In the data rows, the value 128 means zero.
A hidden rule labels the rows of this table. It goes by one to three of the table's principal directions, not those with the most spread.
[104 115 168 136  82 143 213 105 166 128 152  93 110 124 120 127 116 120
 173  92  89  55 147 115  87 126 108 169 125 124 101 200 146  98 118] N
[123  61 145  78 133  88 156 147 152 143 169 144 115 112 202 104 141 134
 116 151 111 158 103  88  73 104 142 167 124 137 103 111 133 104 153] G
[109 115 157 113 129 138 159 109 160 128 119 130 162 125 130 145 111 132
 180 121 112 109 117  98 121 134 143 160 123 107  73 151 144 107 126] G
[113 116 123 111 150 168 100 124 126 145  85 154 161 144 158 154  80 135
 160 144 142 152 125 113 140 130 164 146 111 125  59 158 133 128 143] G
[115 125 118 118 112 142 112 130 119 131 111 124 132 133 133 126 110 125
 127 117 134 143 145 134 144 136 141 116 123 124  93 166 127 144 124] S
[ 89 154 167 135 136 134 130 108 147 110 126 172 174 152 148 136  76 158
 154 145 154 119 121 106 129 125 185 110 120  82  73 128 116 125 124] N
[125 118 137 127 179 133  38 142 134 128 122 170 165 139 167 158 120 119
 129 159 155 172  98  90 136 137 178 134 129 117  54 117 132 142 141] G
[129 133 160 130 155 106  86 123 144 132 151 148 146 129 143 132 145 112
 116 136 126 132 101 116 112 125 163 126 140 101 109 110 141 120 133] S
[135 114 125 114 182 105   7 145 127 143  99 168 179 137 138 154 119  90
 127 136 156 182  83 107 173 135 210 134 145  98  46 112 143 151 150] Q
[133 166 110 182 122 181  74 146 129 109 134 138 115 162 133 176 109 111
 129 142 150 122 142 112 151 170 113 124 113 143  90 163 132 177 119] S
[154 103 127 121 144 105  68 141 110 143 149 137 122 119 164 117 177 112
  83 143 123 177  95 129 105 124 122 134 139 144 139  98 135 133 141] Q
[151  96 118 116  57  90 159 168 138 143 216  74  25 118 156  85 175  63
  56  82  80 113 166 139  92 135  88 138 122 152 146 185 152 150 129] G
[170 103 105  97 132  84 126 149 107 139 177 123  84  99 168  88 215 136
  51 162 107 188 106 142  85 118  71 112 132 164 230  45 125 126 135] Q
[117 146 184 154 107 151 162  98 145 117 168  91 124 118 121 124 159 119
 134  90  88  73 159 128  85 136  99 129 122 116 118 180 143 103  99] Q
[130 181 133 187  94 163 113 107 115 116 126 100 116 143  77 140 133 110
 127  95 127  82 153 163 142 149 100 103 138 126 147 177 131 148 102] G
[108 171 199 178 113 160 174  94 165  99 180 119 133 138 129 145 135 137
 153 116 104  54 147 107  80 141 105 131 116 107 113 161 137 106  98] S
[133 178 167 176 168 121  66  99 113  97 151 149 162 118 115 128 192 160
  96 159 146 138  96 138  99 127 113  74 156 115 187  56 108 120 100] Q
[138 164 147 138 141 101 120 118 115 110 169 147 128 122 141 102 176 158
  74 158 133 148 116 142 101 122 111  73 133 116 205  49 111 126 113] N
[133 197 140 188  92 149  95 116 130 112 158 103 101 147  84 139 146  90
 103  94 122  81 157 160 141 162 108  85 137 110 143 174 143 162  96] S
[140 178 179 176 163  99  69 115 129  93 200 135 130 111 124 116 219 133
  64 146 130 125 112 131  82 130 110  68 154 112 193  61 118 123  96] S
[132 208 156 193 126 121  63  92 108 104 148 133 139 131  81 119 179 137
  84 132 146 113 111 177 118 136 115  49 168 102 206  93 115 142  92] N
[112 227 184 224 140 193  83  66 149  95 120 143 179 153  75 188 131 143
 175 142 142  64 107 133 120 162 114  99 150  94 128 142 136 128  86] G
[123 238 147 233 149 220  41  74 111  98  84 159 184 167  78 197 118 159
 163 164 170 102 104 151 145 167 106  83 145 117 143 127 119 152  93] S
[115 195 193 209  79 178 182  92 158 101 186 107 108 157 116 149 123 121
 147 100 100  26 161 127  86 153  86 131 114 112 126 192 142 122  95] S
[ 96 196 181 206 129 180 105  89 147  93 142 154 155 156 123 163 109 159
 154 153 155  78 123 119  97 142 129 101 138 107 111 150 115 129  98] S
[122 172 158 196 132 149 105 113 104  75 175 123 121 116 128 118 193 176
  84 152 146 121 143 133  77 131  66  71 137 153 193  98  88 130  83] G
[144 147 150 164  88 125 162 121 111 120 191  82  70 116 123  91 187 120
  72  98  95  89 165 164  77 121  63 106 129 150 206 145 124 119 106] G
[108 188 148 197 103 193 128  88 123 114 109 108 127 146  80 151 106 137
 155 110 136  61 157 161 121 138 105 107 138 127 138 194 122 127  99] N
[137 158 165 182 149 151  88 100 128 116 134  93 137 110  75 146 180 105
 134  97 111  80 133 141 110 135 102 125 154 129 141 155 141 109 101] Q
[115 150 176 177 178 155  75 108 136 106 137 139 159 123 124 154 149 140
 141 144 143 105 119 107  95 124 136 123 144 125 107 129 120 107 112] N
[151 108 120 121 166 101  57 157 115 137 149 138 117 118 154 122 163 103
  79 140 135 170 114 121 123 121 145 125 136 140 127  98 130 137 142] N
[146  86 106 100 119  95 141 154 119 148 149 116  86 113 152  99 150 114
  93 127 115 149 127 135 109 109 114 145 130 155 159 117 129 124 147] S
[115 116 175 119 142 117 156  99 154 126 140 109 151 100 113 123 159 130
 155 110  99  97 120 115  93 117 127 144 141 110 121 134 141  84 115] G
[111 110 151 133 158 135 111 120 157 122 126 142 150 119 138 152 129 138
 164 151 136 121 100  91 101 123 141 154 143 129  90 132 130 108 130] Q
[ 98  73 182 102 159 120 184 122 200 119 168 143 143 104 181 145 136 152
 183 164 107 106  97  46  50 114 133 190 128 129  72 125 139  74 134] Q
[112  98 179 126 164 110 147 119 197 117 176 143 134 103 158 148 163 139
 163 169 113 102  80  65  51 119 126 170 149 127 112 104 143  84 129] Q
[113 115 155 135 118 134 128 142 198 117 194 119  91 123 160 155 147  94
 139 138 106  96 127  73  80 155 121 153 132 127  71 180 159 133 118] S
[117 165 135 179  93 160 134 112 156 103 147  93 100 124  81 150 150 115
 146 113 120  71 146 131 115 158  83 114 147 135 139 183 137 141  91] Q
[104 150 175 146 145 130 110 104 191 112 148 137 156 125 111 165 138 113
 172 135 121  88 100  90 109 149 152 134 150  88  79 145 155 116 109] Q
[108 127 211 170 150 151 131  92 162 101 156  86 159  97  98 148 179 115
 171  83  92  57 140  93  80 133 109 158 142 118  75 185 144  80  93] S
[ 88 147 151 149 102 174 181 128 190  92 166 120 111 139 141 164  98 134
 173 134 122  73 165  73 107 164 111 135 105 123  64 194 136 138 100] S
[ 91 156 173 166  76 180 197  96 170 105 147  94 122 137 106 149 104 128
 183  92 102  41 168 112 104 153 102 141 116 114  80 225 142 119  93] Q
[117 140 155 153  86 140 187 105 146 106 157  74 106 105  87 119 168 127
 142  88  94  68 158 134  98 139  70 125 137 134 153 173 134 111  91] S
[119 139 169 145 134 131 130 121 181 111 168 121 132 124 124 156 148 104
 154 121 107  88 121  88 107 152 128 145 132 107  86 150 155 121 112] G
[ 97 158 141 176 171 198  66 114 140  99  68 156 200 154 103 202  70 140
 207 140 171 112 125  85 173 157 165 142 122 114  20 169 123 142 116] N
[113 118 138 134 221 143  33 129 144 113  88 201 210 134 159 184 110 161
 174 202 181 180  60  64 135 130 184 146 141 121  55  69 117 123 144] S
[109 133 137 126 158 146  88 121 135 119  96 147 175 132 122 153 104 132
 159 131 148 139 124 106 155 138 168 125 127 106  63 140 128 132 123] S
[ 89 169 159 166 142 198 124  85 153 112  73 137 189 148  87 186  69 144
 218 122 144  76 133 110 151 148 153 138 127  99  52 187 134 118 108] G
[109 158 128 163 112 182 137 103 137 121  94 125 141 146  98 162  90 139
 179 129 139  90 134 132 137 144 118 133 130 128 109 175 129 132 115] S
[ 85 187 178 193  98 212 164  69 161 104  97 119 170 156  81 181  72 144
 223 105 126  36 145 120 129 157 122 141 126  99  68 219 139 118  94] Q
[ 96 139 177 133  94 155 205  90 170 119 130  98 149 128 101 142 104 124
 195  82  91  55 153 113 119 143 125 153 117  95  74 200 151 101 105] S
[ 89 211 156 203 178 214  60  79 142  85  53 180 234 166  80 217  68 173
 224 166 187 102 101  99 174 165 161 109 135  91  56 132 116 140  99] G
[ 87 210 165 202 157 218 109  57 148  92  38 167 240 163  57 215  57 179
 255 150 170  72  94 112 172 160 149 128 139  86  71 142 122 121  98] N
[ 93 135 170 152 136 170 164  69 157 132  57 132 199 136  75 171  71 149
 246 113 128  61  98 119 133 120 154 180 147 101  73 173 139  81 126] Q
[ 96 174 121 169  65 215 222  71 156 122  61 128 148 162  76 182  48 174
 247 141 133  53 116 138 139 156  83 158 128 130 131 187 133 125 112] Q
[104 140 164 135 167 123 125 112 142 101 133 155 170 120 133 133 130 168
 143 154 149 125 116 102 110 116 150 110 134 108 120  90 108 106 116] N
[138  51 147  56 136  46 178 146 126 149 165 111 117  88 165  65 167 119
  92 102  91 154 125 118  95  83 146 155 126 125 138  92 130  85 151] S
[105 101 147  97 132 104 188 133 156 124 140 149 139 128 158 118  92 151
 154 140 129 120 123  93 115 109 160 151 114 111  97 113 121 106 142] N
[139  56 131  72 130  61 197 149 132 141 168 101  92  83 152  73 174 130
  99 117  94 137 129 119  82  86 111 157 131 151 172  92 123  85 144] S
[138  90 147  92 101  54 213 143 136 128 205  80  67  84 136  56 195 118
  69  92  80 109 157 139  76  96  94 122 130 136 201 106 126  94 123] S
[116  95 148  81 146  95 175 136 152 130 146 140 140 116 161 111 118 139
 136 132 116 134 128  96 114 110 158 146 112 110 102 103 129 101 141] N
[106 136 142 131 101 121 193 119 145 107 143 100 115 115  96 111 125 138
 142 100 118  82 163 129 123 124 115 115 127 118 139 152 119 116 106] N
[126 129 140 132 132 122 143 116 134 120 122 113 142 115  98 128 142 128
 146 112 119 110 127 127 132 127 120 131 137 122 135 125 130 113 118] N
[158 144  98 150  86 109 125 147  92 119 157  62  62 107  75  91 190  90
  61  72 109 112 179 180 145 137  70  88 137 155 205 148 124 153 103] N
[128 147 141 150 144 132 107 111 117 129  98 125 157 133  86 137 113 117
 149 102 135 103 127 144 155 121 153 129 140 109 118 136 129 118 127] Q
[165  99 118 103 210  50   0 151  86 132 118 158 176  96 127 108 207 115
  67 146 154 227  64 129 154 109 170 103 166 121 150  14 117 131 143] N
[134 142 142 159 155 140  72 123 116 111 117 108 155 117  89 147 158 107
 133  99 129 120 137 125 150 141 128 123 139 125 101 144 131 130 109] S
[154 172 115 162 126 113  50 128  95 117 126 106 131 125  68 125 177  91
  84  92 133 136 134 169 176 151 120  77 150 115 161 119 131 163 104] Q
[150 156  91 161  99 131  76 151  98 119 128  99  98 138  84 129 145  85
  90  90 136 130 158 159 180 157 110  97 132 138 139 158 129 180 114] G
[107 130 128 127 135 155 111 126 127 115  85 129 174 138 109 153  86 125
 171 102 142 128 147 108 180 147 162 133 113 108  43 170 128 141 119] S
Which label does each new row get?
[136 134 165 172 202 138  15 119 124 119 114 145 183 122 113 167 160 109
 141 134 146 133  90 104 127 128 158 144 156 122  82 114 133 116 127] Q
[154 108  93 104  57 109 195 151 103 147 155  58  49 114 112  77 153  88
  77  62  82 113 190 175 136 128  75 124 111 155 181 175 139 141 125] G
[171  85 113  86 141  56  99 146 102 168 138 104 105  98 120  83 186  81
  70  97 100 163 108 164 130  99 139 135 151 131 178  91 145 114 153] S
[154 102  85  92 100  90 131 148  89 160 124 117  90 124 138  82 138 115
  74 117 122 168 130 174 138 108 123 117 131 145 183 110 125 140 150] G
[151  48  78  68  41  79 231 177 111 154 178  69  23 104 165  56 155 105
  70  88  80 143 170 147 102 111  66 158 108 184 178 159 129 135 146] Q
[148  82  97  63  98  58 176 167 118 145 177 124  73 111 179  66 157 126
  58 134 109 178 132 138 110 109 115 118 115 142 184  79 123 134 148] S
[167  69  84  76 105  71 135 170  93 167 136 115  86 121 156  83 142  93
  73 106 108 178 124 152 143 108 129 153 121 152 154 108 134 139 166] S
[ 89 139 152 149 144 219 181  90 142 114  47 138 205 153 106 191  34 167
 255 120 137  78 145  90 160 141 143 183  95 119  27 189 126 101 124] S
[164 108  18 104  61 123 164 183  75 135 124  85  34 122 122  90 144 124
  62 122 130 175 176 175 166 141  45 102 109 200 220 127 107 184 130] Q
[159  93 123 139 182  93   0 160  86 137 137 131 131 110 143 117 191  90
  64 125 146 186 103 131 126 111 151 127 157 152 118 103 122 138 143] Q
[100 155 175 166 212 176  41  95 160  97  92 161 219 123 107 198 132 148
 197 161 157 122  91  75 129 148 162 130 148 102  49 122 132 110 106] S
[142  76 186  80 205  65  34 132 125 156 157 128 169  88 164  99 198  79
  80  98  99 176 106 112 101  98 198 136 143  94  70 107 154  88 143] N
[155  59  88 101 212 117  28 177 124 165  89 201 153 145 201 169  96 117
 139 204 170 212  48  77 138 108 189 202 133 161  66  70 130 135 197] Q
[125 106 164 139 149 132 142 132 151 123 164 112 117 114 146 134 148 116
 136 119 107  96 140  96  84 118 120 163 124 140 102 151 137  98 127] S
[138 123  91  88 126  94 119 152 126 134 144 133 100 117 142 104 148 125
  81 147 132 174 130 138 138 131 128  90 127 128 167  89 127 150 131] S
[112 113  85  81  56 115 208 148 123 133 126 104  85 133 130  90  85 130
 116  98 121 132 180 149 160 132 123 108 102 127 130 169 121 155 126] N
[125 201 162 203 120 126  67 126 139  75 197 140 121 142 118 139 175 124
  83 140 148 110 127 120 115 163 112  63 143 107 146 111 118 167  85] N
[146 133  60 119  83 130 140 147 117 155 108 134  76 150 125 127  96 120
 114 150 141 143 119 165 152 135 110 124 132 152 180 128 130 165 148] Q
[127  91  77  86  27 134 242 154 132 147 147  86  43 132 155  95 102 122
 118 107  94 120 174 144 120 138  71 147  97 165 149 192 135 149 134] S
[ 85 180 133 152 128 195 115  95 139 115  47 161 204 173  92 185  24 148
 217 126 166 104 134 118 197 157 184 121 114  82  31 181 127 148 117] N
[147 111 124 130 127 115 132 155 145 130 166 119  92 126 145 133 147  98
 113 128 111 121 128 108 115 135 112 155 123 145 128 127 143 134 138] S
[127 137 136 130 114 135 137 118 139 144 135 137 116 142 141 131 112 122
 130 135 122 115 120 137 112 126 134 134 129 120 131 141 140 126 136] G
[150 131 145 118  78  91 161 125 135 145 188  68  70 108 107  86 187  70
  76  64  68  93 159 166 106 132  98 116 134 116 172 165 161 123 114] S
[147 107  69  74  99  83 188 158  86 133 149 121  69 107 157  58 156 168
  48 152 128 187 152 168 119 103  82  80 113 163 248  54  93 139 134] Q
[120 149 141 147 154 162 117 119 152 101 134 144 152 128 135 167 141 151
 155 163 134 129 117  91 117 154 106 126 122 130 113 111 130 129 110] S
[130 194 157 190 131 189  95 102 134 104 127  89 144 134  69 171 148  95
 148  83 109  71 171 135 152 172 101 109 120 111 101 189 151 138  87] G
[152 136  37 111 125 130  40 165  68 132  74 144 126 140 121 127 122 124
  80 146 174 224 129 160 211 154 129  76 125 149 144  98 109 200 133] N
[164  80  97 138 162 131  47 167  94 152 107 130 119 132 149 145 135  89
 112 128 140 166 108 120 143 119 136 181 132 174  94 134 132 139 164] Q
[130 168 112 147  73 161 156 119 148 147 124 111  89 160 102 148  84  91
 145 105 112  77 149 158 148 155 119 130 121 115 129 195 158 154 127] G
[129 191 150 196 156 123  12 128 120  86 149 157 161 144 103 152 159 119
  96 141 170 138 107 122 154 156 151  69 153  99 116  97 116 170 100] N
[198   8  16  21 126  74 117 198  67 212  81 116  75 110 178  86 138  86
  75 129 108 244 102 160 163  97 119 195 117 198 164  88 142 141 206] Q
[166  40 103  55  99  44 177 161  87 178 158  93  65  94 167  40 171 104
  51  94  87 168 133 167  96  72 116 157 129 162 195 102 126 102 169] S
[129 127 134 144 171 150  69 129 127 124 106 144 162 131 130 161 127 125
 147 142 144 141 112 105 138 135 145 142 131 131  86 126 130 128 131] S
[152 118 128 107  90  81 199 154 131 136 223 102  35 113 171  68 179 118
  41 126  88 119 161 148  66 109  81 109 113 148 223 101 128 121 132] S
[153 121 106 115  89 101 137 156 116 139 185  86  49 114 139  87 177  88
  50  99  98 132 168 159 110 132  89 103 123 149 181 146 138 147 123] G
A new table starts here. Each row of this table is followed by its label. One hidden rule gives the labels. It looks at one to three of the table's principal directions, none of them among the few with the most spread.
[ 32 167 179  88  25 146  94 118 113 131 233  64 147 137 123 189 156 119
  45 221 129  94 163 114 150 115 147  84  99 209 122 111 109 202 184] 3
[183 111 102 168  69  51 100 102 125 142  73 202 205  88  54 154  69 143
 174 124 119 167  66 111 158 181 125 158 158 100 118 100 191  89  92] 1
[154 108 116 143  73 102 127 115 106 150 136 132 150 127 102 124  97 105
 135 118 116 124 145 135 181 147 151 169 150 123 129 111 151 102 121] 2
[129 119 143 121 101 150 139 137 107 158 130 115 173 134 142 161 149 123
  58 169 161 124 152 186 168 137 133 148 164 122 137  78 126 118 115] 2
[153  97  92 209 132  86 127 145  46 147 109  97 119 138 149 152  67  77
 143  90 121 156  96 104 127 132 137 163 222 121 107 129 131 109 110] 2
[106 135 135 181  42  56  96 121  90 116 104 139 162 106 121 178 107 126
 166 163 114 138  40  85 105 160 147 114 136 166 100 139 147 149 116] 3
[140 118 140 118 135 128 129 118 151 111 117 147 116 137 109  98 143 138
 168 116 120 129 120 135 106 136 127 135 105 126 135 145 129 133 125] 0
[204  63  95 176 107 145 125 165  96 136 132 154 154 157  91 139  62  82
 102 128 157 141 133 144 175 126 153 155 187  96 101  69 142 103 108] 0
[165  89 111 157 181 141 126 160 123  88 101 165 112 145 109 124 114 117
 140 121 142 156  93 123 100 120 121 126 155 102 106 109 118 120 113] 1
[ 29 203 147 128 108 101 105 132 120 130 155  81 154 110 162 197 149 144
  81 126 129 120 149 113 139 136 100  90 114 148 140 127 106 155 145] 2
[179 111  96 160 146 109 136 124 106 128  78 162 130  88 120 122  98 122
 150 114 133 171  75 123 105 150 129 137 159 113 119 125 155 100 107] 1
[154 100 133 151  56 136 120 134 129 122 125 194 190 103 110 164 137 113
  82 198 148 125 108 164 187 153 167 134 130 123 110  61 132 104 120] 5
[ 69 148 143 122  83 111 133 164  73 145 174  52 144 180 143 159 136 106
  72 138 132  93 198 137 206 108 126 150 151 131 123  96  96 141 130] 3
[ 39 182 175  19 178 190 127 159 122 111 226  18  64 198 143 108 193 130
  26 163 116  81 251 138 153  55  83 124 116 154 148 126  55 180 179] 5
[201  82 100 228  98  92 135 119 121 113  59 248 198 125  48 106  80  83
 239  88 103 203  42 150 135 212 156 137 136  62  94  98 140 107 114] 5
[178  79  82 199 209 114 141 174  66 128 106  98 101 176 125 124  65  85
 158  56 134 176 123 109 119 117 102 163 230  85 111 122 116 122 100] 2
[207 133 113 153 159 106 125 120 153 127  58 201 155 102  77  91 107 148
 186  90 124 184  79 141 108 162  93 133 125  79 130 129 153 111 105] 1
[155  87 150 156  38 116 119  99 157 112 123 196 160 122  92 116 139 117
 191 161 115 119  80 143 128 172 184 132  86 148 118 129 144 136 128] 5
[ 99 131 107 145 118 140 141 127  61 191 161  36 100 120 229 167 100  88
  56 131 133  91 160 118 143  90 158 142 190 162 128 143 124 107 139] 0
[177  98  93 166 123  86 151 103 129 170  80 139 140 105 140 114  87 138
 201  69 130 135 105 117 127 151 143 157 144 110 138 158 179  92  89] 4
[155  76 102 136 116 147 152 138 113 140 165 108 106 165 122  97  88  86
 148 115 117 106 166 117 165 115 170 154 145 125 116 128 129 122 132] 5
[217  60  85 225  80  76 142 148  71 151  75 165 158 147 111 114  55  75
 189  78 125 141  96 139 180 158 169 193 189  81 102 106 153  72  81] 5
[132 134 128 118 183 142 126 155 115 114 113 113 101 150 141 120 132 131
 105 122 134 130 130 131 106  99 101 131 151 114 125 127 107 124 122] 3
[132  98 120  83 123 162 160 111 171 152 165 121 127 149 117  95 128 136
 144 123 128  93 191 134 168 119 154 137  95 122 142 131 143 124 133] 2
[106 136 112 122 153 127 141 156  96 169 135  36  85 139 237 151 119 132
  72 108 146  62 179 113 145  70 129 155 171 144 143 155 123  98 103] 5
[ 32 187 177  26 146 136  91 115 160  84 191  68  82 133 120 139 188 174
  80 174 106  97 168  95  93  97  85 108  93 188 156 157 104 179 162] 2
[173 104 124  64 179 149 133  96 203 141 142 141 109 152  78  64 121 164
 168  79 114 112 194 135 143 115 103 168 110  98 167 150 155 109 123] 3
[189 124 105 168 130  80 125 114 158 100  55 225 159  94  57  90  98 142
 237  84 106 186  52 115 101 188 118 121  97  87 117 139 160 115 105] 1
[172 124 109 166 147 106 137 127  94 126  69 155 117  97 133 110 114 117
 155 103 130 169  70 133  94 143 126 136 148 113 117 134 141 101 113] 5
[149 148 146 151 139 124 121 127 125  90  63 209 162 116  72 113 150 127
 155 126 132 197  53 170  80 173 106 102 105  91 110 100 119 130 131] 2
[136 119 135  93 151 149 159 108 174 130 114 136 117 122 132  90 160 157
 166 105 139 121 142 152 103 141 133 127  83 124 155 152 144 127 117] 5
[ 95 195 157 112 142 104  90  96 156 103  96 156 124  82 124 135 160 168
 144 136 105 151  67 112  54 142  88  88  87 147 137 166 126 146 147] 4
[184 123 150 147  58 104 127 116 151 112  72 238 216 119  26 102 143 135
 176 128 138 177  88 198 159 205 130 138  83  78 124  72 151 115 110] 0
[152  63 114 121 153 168 174 175 110 136 156  88 116 214 122  95 115  94
 125  97 149 103 211 164 185 111 146 175 163  90 130  96 109 121 105] 2
[103 136 114 101 247 173 121 180 140  93 146  84  69 144 180 151 137 146
  63 136 148 116 153  96  91  68  84 104 163 131 130 134  89 142 124] 1
[ 94 166 143 109   0 102 123  97 129 173 140 127 189  53 172 184 151 152
  64 208 143  77 128 138 191 147 175 117  87 179 136 111 164 109 124] 2
[129 148 159 120  94 116 122 124 167  90 106 191 161 138  70  93 160 139
 182 128 105 137 110 157 128 174 125 121  64 107 130 125 115 144 129] 1
[163 111 121 188 156 125 110 137 156  89  63 230 152  99 131 144 135 131
 158 142 126 156  40 132  95 150 131 107 127  98 105 115 114 106 113] 4
[132 143  92 175 255 140 127 190  72 114 101  99 109 144 148 165 101 108
  71  76 157 196 127 125 105 101  56 117 223  74 115  92  88 122 118] 0
[179 104 150 130  71 125 126 113 161 101  98 212 169 122  49  95 144 137
 179 144 138 154  88 168 123 177 146 127  76 115 124 103 153 132 118] 0
[111 150  97 115 196 149 165 129 115 175 130  74 101 121 193 120 118 126
 102  83 130 119 177 124 139  96 115 125 145 107 140 147 121 103 134] 1
[105 152 150  94  68  92  97  71 130 138 133 121 124  76 123 143 138 155
 129 174 108 119  89  99  93 135 137 128 112 191 139 161 167 132 142] 1
[ 85 137 157 127  43 103  95  95 127 130 151 103 114  87 187 171 149 137
 115 200 110  75  86  93  98 125 171 122 116 218 133 173 139 145 136] 1
[176  88 126 224  53  71 110 114 116 108  87 213 179 114  72 136 103 101
 216 119 117 172  40 126 127 189 160 134 127 118 100 114 147 128 115] 4
[ 94 144 136 102 153 126  93 114 107 117 151  94 114 116 119 167 126 130
  75 155 118 148 123 110  94 123  98 136 184 158 139 125 126 139 143] 1
[121 128 142 104  24 140 128  94 192 131 143 197 195  97  95 130 139 140
 141 176 122  96 128 152 168 179 183 107  45 138 132 111 155 124 135] 1
[169 136 117 137 150 140 125 116 149 138  96 164 143 117 102 106 100 132
 160 104 125 163  96 137  88 148 113 110 121 104 128 141 145 130 129] 2
[118 135 123 177 145 106 150 133  92 137  94 113 112 127 177 122 137 109
 163  89 122 140 100 130 107 132 134 126 135 120 121 152 110 123 123] 3
[123 103 136 134  70 125 120 131 120 123 162 128 129 147 123 131 126 104
 121 149 118  92 149 128 173 122 166 149 123 143 118 114 121 122 135] 3
[169 117 113 162 155 138 119 151 143 123 101 160 132 123 142 135 110 131
 125 117 146 131 108 128 120 119 120 119 138 106 120 122 126 115 110] 5
[ 74 155 156  72 193 181 100 153 151  99 150  94  85 117 205 180 189 164
   2 188 161  79 154 134  99  63  99 110 141 161 145 119  91 121 133] 3
Which label does each new row get?
[170 104  93 171 202 117 157 154  78 127  91 115  85 155 135  85  97  93
 173  63 115 164 117 120 114 116 114 155 178  87 112 141 111 109 115] -> 0
[150  98 153 133  32 132 132 163 126 116 138 145 161 194  89 104 127 108
 146 141 145  86 152 169 179 138 169 143  85 116 111  97 124 137 111] -> 3
[187  70 103 162  88  93 139 166 102 134 135 125 142 184  89 103  79  97
 161  91 123 106 175 129 222 131 147 200 169  92 120  99 136 101  89] -> 1
[114 107 125 150  79 129 130 119 131 125 153 158 155 131 116 138 122  98
 139 149 108 117 129 128 170 148 171 127 116 128 112 109 119 125 144] -> 4
[ 58 179 162  71  34 129 107 108 148 132 195 110 169 119  95 155 147 142
  84 189 117  99 167 122 170 141 138  94  67 169 132 113 131 169 165] -> 5
[ 86 157 152  59  84 106 116  91 159 133 139 102 138 119 104 128 139 176
 152 152 115 107 127 106  96 145 121 119  86 170 151 165 166 157 127] -> 0
[160 105  84 195 228 135 131 175  60 141 103  86  80 140 199 154  85  92
  89  94 145 151 110 105 103  78 104 142 236 107 108 128 102 104 112] -> 4
[110 138 195  95   0 124 130 106 170 113 167 162 188 177  25  78 167 129
 199 147 118 109 153 179 164 187 166 111   1 141 129 118 134 190 151] -> 4
[186  88 125 138  34 112 165 156 165 138 108 185 204 166  67  90 119 136
 185 100 161  98 173 181 233 171 166 155  61  72 127  80 159 107  78] -> 0
[122 132  98 122 110 114 139 109 119 168 106 121 158  62 178 176 109 144
  86 158 141 119 112 121 140 147 148 135 162 144 140 123 169  88 102] -> 1
[ 80 169 149  85 179 136 126 105 148 100 120 115  83  97 151 118 178 162
 134 139 118 140 100 109  50 118 103  91  90 160 140 170 118 152 149] -> 3
[137 141 151 140 118 115 111 134 145  95  89 179 150 122 104 129 152 145
 147 136 135 144  83 146 102 150 115 114 100 116 123 119 123 133 117] -> 4
[134 132 151  61 111 163 120 118 171 128 175 121 121 156  85  90 139 141
 113 141 121  97 190 144 152 113 124 137  89 134 146 128 130 143 147] -> 5
[ 97 141 128  90  86 103 128 121 112 144 174  72 137 153  82 126 104 130
 134 114 118 122 180 108 163 135 120 141 126 141 138 128 148 152 135] -> 0
[164 131 116 113 161 128 122 126 180 123 105 174 141 112 104 110 122 159
 142 109 126 129 137 130 143 132 104 135 113  95 142 126 141 104 111] -> 2
[ 91 167 125  90 133 132 140 140 151 121 129 134 139 110 147 131 154 149
  91 133 127  99 169 136 175 124 123 118  88 110 137 112 116 103 127] -> 5
[ 73 153 120  65 255 205 139 171 126 104 191  46  44 172 170 117 147 120
  46 124 122 118 211 107 111  53  78 107 159 124 135 136  60 155 166] -> 1
[143 104 134  84 165 152 142 102 164 128 138 131 111 146  93  87 140 143
 158 112 122 135 154 141 111 130 119 146 119 121 150 140 139 133 132] -> 3
[ 97 164 160 125  18  91 135 126 114 151 155  91 160 143 121 120 144 125
 143 122 123  96 168 147 184 153 146 134  76 148 138 133 130 155 130] -> 1
[187  82 138 122 159 158 147 151 158  84 103 192 116 175  79  56 152 121
 180 126 122 135 123 163 130 131 133 148 102  86 117 114 104 126 116] -> 0
[101 169 142  59 157 143 122 122 175 117 150  97  99 122 123 110 149 172
 114 102 137 109 177 123 106 114  93 112  79 141 162 153 137 142 134] -> 1
[ 37 163 163  57  70 127 119 100 150 114 158 112 138 104 148 159 184 156
  82 187 119  75 150 134 140 136 151 120  78 174 147 128 129 125 141] -> 3
[ 31 133 130  59 124 145 118 143 105 147 231   0  70 149 214 190 128 135
  22 168 137  37 225  76 151  62 138 145 174 209 154 151 121 146 134] -> 1
[140 121 138  55  92 161 163 126 188 153 154 122 145 149 112  84 149 160
 124 118 153  71 220 171 192 126 147 143  57 114 159 118 153 115 112] -> 5
[116 148 153  70 133 142 133 122 152 134 155 103 121 151 103 100 160 152
 115 126 130 114 184 147 149 113 103 136  97 127 150 128 124 144 138] -> 3
